In the data rows, the value 128 means zero.
Here are some points:
[156 113 144 115  97 121 145 113 106 113  95 104 149 108 111 101 135 126 111 125 115 110 148 115]
[108  91 133 149 102 103 137 109 174 134 106 113 152 111  94 106  96 159 100 160 172 128 165 141]
[134 118 109 123 144 100 132 102 161 174 114 127 128 135  93 135 103 155 106 126 193 157 142 109]
[143 111 127 165 168 164  86 159 151  69 139 106 119 120 104 176  88 147 112 109 111  88 176 127]
[117 170 115 112 118  97 136 107 111 168 110 166 177 186 150 130 145 106 146 112 148 147 115 153]
[127 100 106 136 155 129 103 134 164 121 186 113 108 122  90 164 108 137 104 130 125  99 135  98]
[114 156 128 126  93  88 147 108 143 152 108 161 171 145 114  99 136 105 117 116 164 144 140 177]
[100 106 154 169  89  81 137 109 166 128 110 131 132 104  94  97 147 111 107 194 194 150 158  60]
[114 120 126 118 116  95 157 107 138 157 124 146 148 128 128  82 150 127 117 157 151 163 103 165]
[156 133 146 111  97 135 140 114  94 116 111 112 141 122 128  99 144 117 113 123 111 115 142 133]
[116 122  86  84 181 137  91 123 105 146 139 110 112 119 124 160  74 180 197  94 109 128 115 142]
[123  96  85 102 164  99 137 113 180 158 153 103 126 100 103 128  80 189 120 141 151 171 138 103]
[124 163 122 125 111 138 115 138  83  89 115 135 113 142 155 122 143 114 124 109 104 113 125 134]
[116 136 145 171 109 154 100 145 128  84 131 163 111 119  97 130 160  86 103 137 107 127 138 148]
[164 109 138  94 140 138 164 129  94 141 113 104 113 109 151 133  88 169 145 114 108 143 101 126]
[109 134 109 108 131 120 140 111 100 142  99 119 174 140 115 114  88 150 116 108 140 121 150 137]
[119 106 138  98 155 137 141 140 105 113 104  98 106 118 127 139  92 174 125 116 111 111 125 119]
[142 164 132 145 105 108  98  98 130 110 106 165 168 209 118 116 136 101 131 107 149  99 147 153]
[110 135  73 100 179 168  85 151 110 136 184 125 122 127 157 169  89 163 200  99 115 122 102 134]
[131 150 132 139 107  93 120 118 129 159 126 187 137 164  97 100 156  94 116 116 175 144 144  59]
[118 161  99  94 149 119 144 108 111 146 108 121 101 162 142 134 105 126 169 104 105 140 115 131]
[123 106 114 138 151 163  93 143 166 129 173  93 115 106  96 164 107 147 111 115 111 100 147  77]
[132 176 127 135 114 118 162 110 116 123 120 176 123 146 169 104 154 103 134 113 118 133  97 132]
[135 126 122 141 175 151  85 138 127  89 124 107 117 144 110 169  84 150 124 111 117  84 158 139]
[110  93 132 134 140 155 114 174 151 121 179  88 105 103 109 163 146 143 120 152 117 100 116 134]
[135 124 156 133 117 133 152 120 132 128 133 144 120 112 161 103 155 102 104 162 120 144 107 158]
[111 108 148 144 116  92 145 105 174 146 116 125 144  97  96  96 150 113 104 178 179 137 148  70]
[160 152 152  97 105 117 153 106 116 151 103 121 152 126 135 103 153 113 113 143 138 161 116 151]
Here are 16 more points, each followed by its number:
[140 142 135 184 107 154 105 194 107  77 111 141 108 115 155 136 151  97 119 116 102 119 111 123] 0
[126 139 149 154 108 150 140 128 139 108 124 149 119 111 127 124 153 100 119 144 117 137 111 137] 1
[ 96 176 118 109  88 110 140 111 103 126  91 142 192 188 135 107 122 105 125 110 135 113 129 128] 2
[126 105 139 111 121 146  94 142 112  97 101 102 117 118 116 148  82 142 105 108 114  90 166 119] 3
[101 123 118 107 140 138 117 115 137 122 136 121 120 121 131 126 132 141 127 121 120 126 112 152] 4
[105 182  95 141 161 137  94 130 106 133 114 167 112 137 173 129 150 108 213 102 126 125  87 118] 5
[106 117 119 126 143  92 162 105 144 141 185 153 112 107 159 114 149 128 118 190 137 159 113  87] 6
[130  85 125 131 134  88 127 117 180 137 131 114 130 108  94 134 100 158 110 147 154 126 150  88] 7
[102 129 111 133 165 152  95 187 113  80 125 115 108 131 121 172  93 137 135  99 106  86 136 124] 8
[102  74 144 169 110 167 107 155 198  95 148  81 110 114  87 185 113 135 103 162 105  93 185 100] 9
[137 116 139 122 118 122 155 129 138 130 137 115 122  98 149 113 144 132 110 142 109 134 112 141] 10
[136 147 115 132 119  97 104 105 138 138 110 139 179 195 101 132  98 131 126  94 174 116 161 156] 11
[108 117 155 181  82  93 138  99 157 106 115 146 127 111  91  89 144  90 113 191 146 147 156 102] 12
[117 123 120 112 128  89 144 107 149 157 132 151 149 111  94 102 141 133 128 159 176 178 133  74] 13
[115 132  93 125 154 117 115 133 140 137 175 142 119 122 169 136 147 128 145 124 130 141 109 134] 14
[159 119 172 117  94 116 152 115 117 149 104 116 196 122 112  91 140 117 117 152 147 161 121 139] 15
Which two of these numbered points are nearest to each point below, ignoring the direction in which the first points spread most? Their numbers follow each, nearest first.
[116 133  85 104 146 102 143 105 160 183 138 150 141 146 117 117 129 138 133 118 187 203 124  89] > 13 14
[111  76 116 135 139 107 139 113 199 139 156 105 118 100 106 148  90 157 106 148 133 121 148  96] > 7 13
[129 135 109 156 123 100 109 135 132 127 202 162 116 103 171 134 155 122 112 125 125 123 125 103] > 14 6
[135 121 100 128 156  95 122  99 155 160 143 138 127 138 106 131 114 152 123 108 169 152 134  99] > 13 7
[ 97 162  89 126 154 133 113 120 115 154 125 154 112 155 164 124 153 110 201 106 101 138  92 128] > 5 14
[107 149  94 129 167 156  87 196 102 133 152 116 104 118 163 168 135 148 228 108 106 117  83 132] > 5 14
[109 185 111 108 111 117 146 116 115 149 110 184 152 190 151 108 149  94 149 108 134 143  99 138] > 2 5
[112  99  99 104 163 163 101 132 137 135 135 107 123 115 106 153  91 172 128 111 116 105 139 128] > 4 3
[103 128 129 128 122 107 148 111 135 130 123 133 144 109  96 100 145 125 117 137 142 122 132 152] > 4 10
[117 127  94 117 176 135  86 124 122 131 127 107 117 141 118 146  92 157 164 102 120 110 135 136] > 4 11
[105 169 119 118 116 131 113 113 118 114 102 147 142 170 137 124 144  98 128 106 129 116 122 130] > 2 8
[134 153 129  98  92 116 148 116 105 139 107 117 139 133 126 102 113 136 116 110 120 121 151 119] > 3 2
[176 127 159 114  94 118 146 109 124 134 104 126 184 119 111  92 143 106 102 170 136 139 129 140] > 15 10
[125 108 103 104 162 112  91 115 156 143 161 120 108 117 112 158  91 183 131 113 118 120 127  90] > 13 7
[124 158 129 139 105  82 119 107 123 150 133 184 148 167 144 111 149  90 132 118 162 139 142 142] > 14 4
[108 168 105 136 122 137 143 119 115 147 121 167 111 139 164 116 147 108 158 117 111 138  80 132] > 5 14
[112 108 124 128 142 144  93 155 106  99 117 102 120 114 112 165  97 153 118 121 101  85 149 122] > 3 8
[121 128 113 129 153 157  88 151 124  88 135 121 116 133  99 161 115 114 127 104 109  92 140 136] > 8 1
